(in the rows, 100 means zero)
One turn moves each row of this set onto another row. After a few examples, where does it send each row asked below?
Z666: 89,115,101,106,92,84,100,113,105,93,89,95,103,107,85,101,129,105,93,103,95,76
Z427: 106,109,93,78,99,86,110,79,106,101,99,104,117,93,90,102,112,100,86,95,109,88
Z391: 98,103,118,91,96,90,118,91,86,110,91,102,85,97,94,116,104,85,96,90,114,87
Z140: 99,105,97,108,101,82,108,113,92,88,99,93,114,86,80,111,112,94,83,93,117,87
Z7: 94,105,102,117,100,80,115,108,80,92,83,99,91,98,93,107,112,96,103,102,104,72
Z500: 107,112,99,82,98,76,102,86,108,108,96,107,115,90,88,111,109,95,85,91,113,79
Z913: 98,116,104,85,78,86,103,84,102,95,95,104,98,96,106,103,133,93,100,93,103,93
Z445: 106,103,94,75,95,86,95,87,91,100,103,106,112,96,91,99,105,95,90,94,117,85
Z66: 100,106,108,82,101,91,125,83,84,103,95,98,83,97,89,110,108,90,97,96,118,90
Z572: 99,111,99,111,101,73,101,105,95,93,97,86,109,88,78,102,116,103,80,92,117,87
Z404: 101,112,110,87,90,86,120,88,88,93,92,107,85,89,111,114,114,87,101,92,108,90
Z234: 84,116,101,105,91,89,102,110,104,87,99,98,101,105,87,101,126,110,96,99,96,78
Z99: 103,99,102,83,95,93,125,88,84,102,96,97,88,101,103,120,109,89,90,103,109,78
Z170: 93,101,95,112,91,79,117,95,89,90,81,100,94,97,93,108,107,91,105,109,99,68
Z702: 103,104,114,83,99,95,123,89,87,105,91,94,79,98,95,108,113,91,89,92,109,87
Z539: 92,108,97,114,97,77,119,101,79,85,89,98,91,96,91,107,113,98,106,102,105,69
Z519: 93,105,100,119,92,78,116,98,83,83,86,100,90,99,88,112,112,95,98,97,109,68
Z949: 95,105,99,120,92,79,112,101,85,94,88,92,88,89,87,109,99,101,99,99,108,73
Z13: 88,119,107,99,96,88,103,107,115,91,96,97,98,109,83,105,126,106,86,98,102,77
Z137: 100,99,104,92,78,83,97,85,99,105,90,103,93,101,91,106,132,84,94,101,92,89
Z207: 99,108,96,106,109,80,109,113,88,87,99,93,115,87,82,103,118,99,89,90,114,89
Z81: 107,110,96,74,99,84,107,86,103,106,96,102,109,87,93,102,101,101,87,99,108,77
Z543: 102,111,98,106,111,79,104,117,92,95,94,96,112,89,81,104,114,99,89,92,116,83
Z669: 107,105,97,85,82,95,103,83,100,98,95,100,90,112,89,103,135,94,94,86,101,83
Z953: 106,118,99,77,92,82,107,91,99,96,102,105,108,80,101,108,111,91,97,90,116,92
Z928: 105,100,97,88,83,87,94,79,94,104,92,98,92,96,90,92,133,93,96,98,98,87
Z512: 101,99,97,89,85,93,101,78,97,100,97,105,85,101,92,102,131,95,99,102,95,92
Z496: 83,111,103,110,84,89,96,107,105,90,98,98,103,106,86,104,122,107,91,99,104,77
Z303: 98,109,109,97,97,88,124,89,82,112,99,98,85,108,102,110,114,95,100,102,115,84
Z741: 88,111,104,112,86,83,102,106,105,88,91,91,93,105,87,103,118,106,84,100,91,81
Z288: 109,107,91,92,80,92,104,95,104,104,100,101,96,106,86,100,128,91,102,99,90,95
Z868: 113,113,95,84,109,73,109,89,95,97,101,113,110,99,90,102,105,94,84,95,110,88
Z875: 102,100,101,110,109,84,102,107,87,97,97,94,109,85,82,102,117,93,91,89,123,92

Z543 -> Z7
Z496 -> Z140
Z512 -> Z427
And these:
Z875 -> Z170
Z207 -> Z539
Z81 -> Z702
Z288 -> Z868
Z99 -> Z669
Z572 -> Z949
Z137 -> Z500
Z404 -> Z913

One turn moves each row of this set onto another row. After a few examples, where does it send each row asked below?
Z22: 109,93,95,98,89,103,104,101,97,104,110,106,92
Z78: 87,105,103,108,103,92,108,91,93,87,103,109,123
Z849: 88,105,103,110,105,90,108,93,93,88,107,111,122
Z420: 114,106,105,103,106,111,105,114,109,105,90,94,102
Z803: 108,116,101,103,84,114,105,101,108,102,104,96,105
Z84: 89,95,99,112,117,84,102,95,95,93,105,104,109
Z714: 87,103,104,109,103,89,106,91,95,88,105,112,121
Z835: 111,120,103,106,86,113,105,101,105,99,102,96,106
Z982: 108,100,103,101,107,115,105,115,107,103,93,88,101
Z858: 95,104,96,122,118,95,109,93,96,88,96,102,119
Z50: 93,105,98,122,118,95,110,94,99,89,97,103,118
Z36: 107,99,101,107,109,116,109,117,105,103,92,92,101
Z895: 110,96,99,96,88,105,108,105,99,108,109,105,95
Z59: 115,118,105,100,87,108,102,100,104,100,101,102,107
Z16: 89,92,99,112,116,85,102,94,97,94,100,104,108
Z53: 112,91,96,95,90,108,108,103,99,105,107,105,96
Z357: 109,92,100,93,89,105,107,104,104,101,109,102,94
Z65: 112,114,103,103,85,114,107,99,108,93,102,97,107
Z869: 94,107,99,121,118,93,108,95,100,90,94,101,120
Z321: 92,103,97,120,117,96,111,93,99,89,93,101,118
Z546: 108,102,103,104,106,112,107,115,107,107,94,90,98
Z705: 106,104,100,104,101,116,108,113,112,107,95,90,99
Z855: 93,105,99,121,116,95,110,93,101,89,93,104,120
Z934: 88,93,97,109,114,85,102,92,94,93,102,103,107
Z131: 90,94,98,111,116,85,101,95,92,92,104,102,110
Z848: 107,96,97,97,89,107,107,104,106,109,107,101,94
Z911: 113,118,102,104,87,114,101,98,104,96,102,95,106
Z521: 89,103,102,110,105,91,108,93,90,87,106,110,124
Z87: 91,106,101,110,103,88,107,91,93,89,106,112,123
Z60: 90,92,98,110,117,83,103,97,95,95,102,105,110
Z910: 115,94,100,95,93,102,106,106,101,109,103,107,95
Z724: 110,100,102,104,106,113,107,112,112,100,94,88,98
Z894: 107,120,105,105,86,114,101,102,102,94,102,96,110

Z910 -> Z59
Z705 -> Z848
Z835 -> Z546
And these:
Z321 -> Z934
Z869 -> Z60
Z22 -> Z894
Z724 -> Z357
Z50 -> Z84
Z911 -> Z982
Z16 -> Z714
Z131 -> Z521

